Rotation paths and how fast each direction turns (degrees per step):
Each turn is a multiple of 5 degrees from 10 to 175, or 0.
Each row of a path follows its step; steps can be skipped.

step 0: [-0.44 -3.08  3.42 -1.41  0.51  1.53 -1.74  4.04 -2.63  0.08  3.46  1.17
 -1.35 -0.32  3.59  0.69 -1.39 -1.30  2.74 -0.51  1.55  0.22 -0.40  1.82
  1.74  0.98 -0.93 -0.92  1.38 -1.91  1.72 -2.73  0.40 -2.49  1.05  1.32
 -1.94 -2.92  1.74  2.75  0.25 -1.63]
step 4: [-4.12  0.53  0.61 -0.87 -2.90 -0.47  1.26  1.00 -2.34 -1.94  3.09  0.91
 -0.82  1.74 -2.40 -1.13 -2.01 -1.71 -1.30  0.31  6.09  1.19  0.17 -2.34
  1.71  1.32 -0.93 -2.17 -0.35  1.02  0.88  0.04 -0.78  1.78  1.18  1.46
 -2.40  0.91  3.43  2.06 -0.58  1.14]
step 5: [-0.32 -1.55 -0.39  2.34 -0.71 -1.94 -2.03  0.28 -0.53  2.58  0.06 -0.40
 -0.64 -1.89  3.40 -0.82 -0.11 -0.76  1.33 -2.56  3.80 -0.64  0.07  1.97
 -0.97 -2.33 -0.26 -4.30 -0.78  0.17  1.56  0.32 -3.05  1.02 -3.53  1.44
 -1.92 -3.67 -0.94  1.00  3.49 -1.93]
step 7: [ 1.82 -0.67 -1.82 -0.96 -3.64 -2.97 -2.00 -0.75 -0.56 -2.52  1.42  0.70
 -0.97  1.49  0.16 -0.04 -3.69 -2.90  1.31 -1.27  3.54  1.52 -2.01 -0.04
  0.03 -1.28  1.66  0.38  2.67 -0.89 -2.11  0.16 -0.22 -1.41 -0.88  0.26
 -6.29 -0.76  0.84  1.44  0.97 -1.07]
step 8: [-1.54  0.29 -1.66  4.13  0.84  1.52  0.23  0.98  0.58 -3.24  3.18  1.76
  1.57  1.56  2.33 -2.73  1.66  1.34  2.22 -2.10  2.19 -2.12 -0.16 -2.56
  0.28  1.80 -1.83 -1.77 -0.11 -0.33  0.20  1.77 -3.96  2.70 -1.12 -0.91
 -1.21 -0.93  0.79 -1.53  2.93 -2.16]
step 9: [ 2.76  1.90 -2.31  0.78 -0.49 -2.62  2.22  0.62 -3.45 -0.42  2.17  1.41
 -0.50 -1.65  0.65  0.14 -2.75  1.41 -2.30  1.08  2.21  0.84  1.12 -1.83
 -2.99  1.31  1.48 -3.18  3.06  0.04  4.36 -0.35  0.98 -0.88 -0.32  3.71
 -1.60 -0.56  1.16  1.11  0.47 -2.00]
step 12: [ 2.30 -0.78 -0.85 -1.30 -1.27  4.37  0.09  0.82  0.17 -1.36  2.03  1.39
 -0.44  0.82  2.81  0.55 -2.61 -0.85  2.67 -2.33 -0.98 -1.26  0.32  0.79
 -2.12  0.91  1.32 -1.39  1.47 -2.01  4.67 -2.88  0.87  0.42 -1.66  1.08
 -3.00 -1.29  2.98  1.33  3.26 -0.88]
step 16: [-0.15  0.50  1.46 -1.07  0.00  1.82  1.99  1.93  0.39  0.13  0.64 -0.20
 -1.26 -0.91 -2.31 -0.27 -2.30  1.08 -1.39 -0.46  3.31  0.70 -0.64 -1.72
  5.90  1.83 -2.58 -2.99  2.58 -0.78  1.20 -2.05  2.98  1.02 -2.21  2.17
 -3.55 -0.72  2.92 -0.27 -0.05  0.43]
step 21: [ 2.25 -0.78  0.94  1.08 -0.44 -3.04  1.01 -0.12 -5.48  0.95  0.68  0.19
  1.08 -0.66  2.15  0.34 -1.60  3.82 -1.61 -0.14  0.87  1.69  2.42  1.98
  2.27 -1.39  0.70 -1.90  3.21  0.86  3.13 -1.51 -0.48  0.97 -0.67  2.27
 -1.62 -2.24  1.49 -2.20  1.61  2.80]
step 22: [-1.31 -2.97 -1.54  2.23  0.87  1.50 -2.34 -0.44 -1.53 -3.24  2.45 -0.06
  0.28  1.66 -4.48  0.57  2.33 -0.67 -2.38 -2.59  2.50  1.37 -1.22  3.21
 -0.34 -2.37 -0.78 -3.81  0.63 -1.40 -1.24  1.73  3.29  0.73 -0.78  0.58
 -0.82  0.51  0.76  1.19  1.25  1.99]
Directions:
[ 0.93  0.52 -0.67  0.35  0.86  0.03 -0.76 -0.01  0.41 -0.50  0.00 -1.40
  0.00 -0.62 -0.48 -0.60 -0.29 -1.19 -0.04  0.88 -0.23  0.15 -0.80 -0.47
 -0.34 -0.23 -0.55 -0.74 -0.66  0.86  0.10 -0.03  1.26 -0.12 -1.38 -0.27
 -0.37 -0.20 -0.31  0.12  0.74  0.36] : 175
[-1.00  0.84  0.21  0.28  0.38 -1.03  0.49 -0.48  0.00  0.55  0.17 -0.08
  0.18  1.24  0.74  0.20  1.07 -1.43 -0.32 -0.74  0.23  0.56  0.12  0.22
 -0.03  0.28 -0.13  0.64  0.90 -0.14  0.56 -0.82  1.65 -0.05 -0.30 -0.39
 -0.47  0.55  0.23 -0.33  0.03 -0.19] : 120
[-1.27 -1.22  1.02 -0.29  0.93  0.40 -0.54  0.29 -0.33  0.50 -0.03  0.25
 -0.35  0.02  0.38  0.41 -0.04 -0.03 -0.55  1.33  0.19 -0.40 -0.11  0.44
  1.40 -0.71  0.49 -0.08 -0.85  0.68 -0.09 -0.77  0.88  0.25  0.32  0.15
 -0.36 -0.77 -0.14 -0.57 -0.35  0.83] : 20
[ 0.68 -1.05  0.02 -0.34  0.17  0.40  1.25  0.84  0.12 -0.88  0.71  0.25
  0.40 -1.31  0.08  0.31  0.92 -0.01 -0.32 -0.48 -0.14 -0.06  0.41  0.33
  0.01  0.12  0.48  0.12 -0.19 -0.70  0.63  0.44  1.37 -1.28 -0.31  0.94
 -0.45  0.46 -0.60  0.53 -0.59  0.28] : 115
[-0.02 -0.45  0.29  0.57  0.11 -0.35  0.68  1.82  0.55 -0.81 -0.89 -0.48
  0.46 -0.47  0.97 -0.67  0.33  0.54  0.40  0.34  0.28  0.92 -0.33 -0.61
  0.35 -0.87 -0.42  0.39  0.90  0.04 -0.10 -0.39 -0.05  1.20 -0.53 -0.29
  1.01  0.26  0.14 -0.57 -0.63 -0.20] : 145
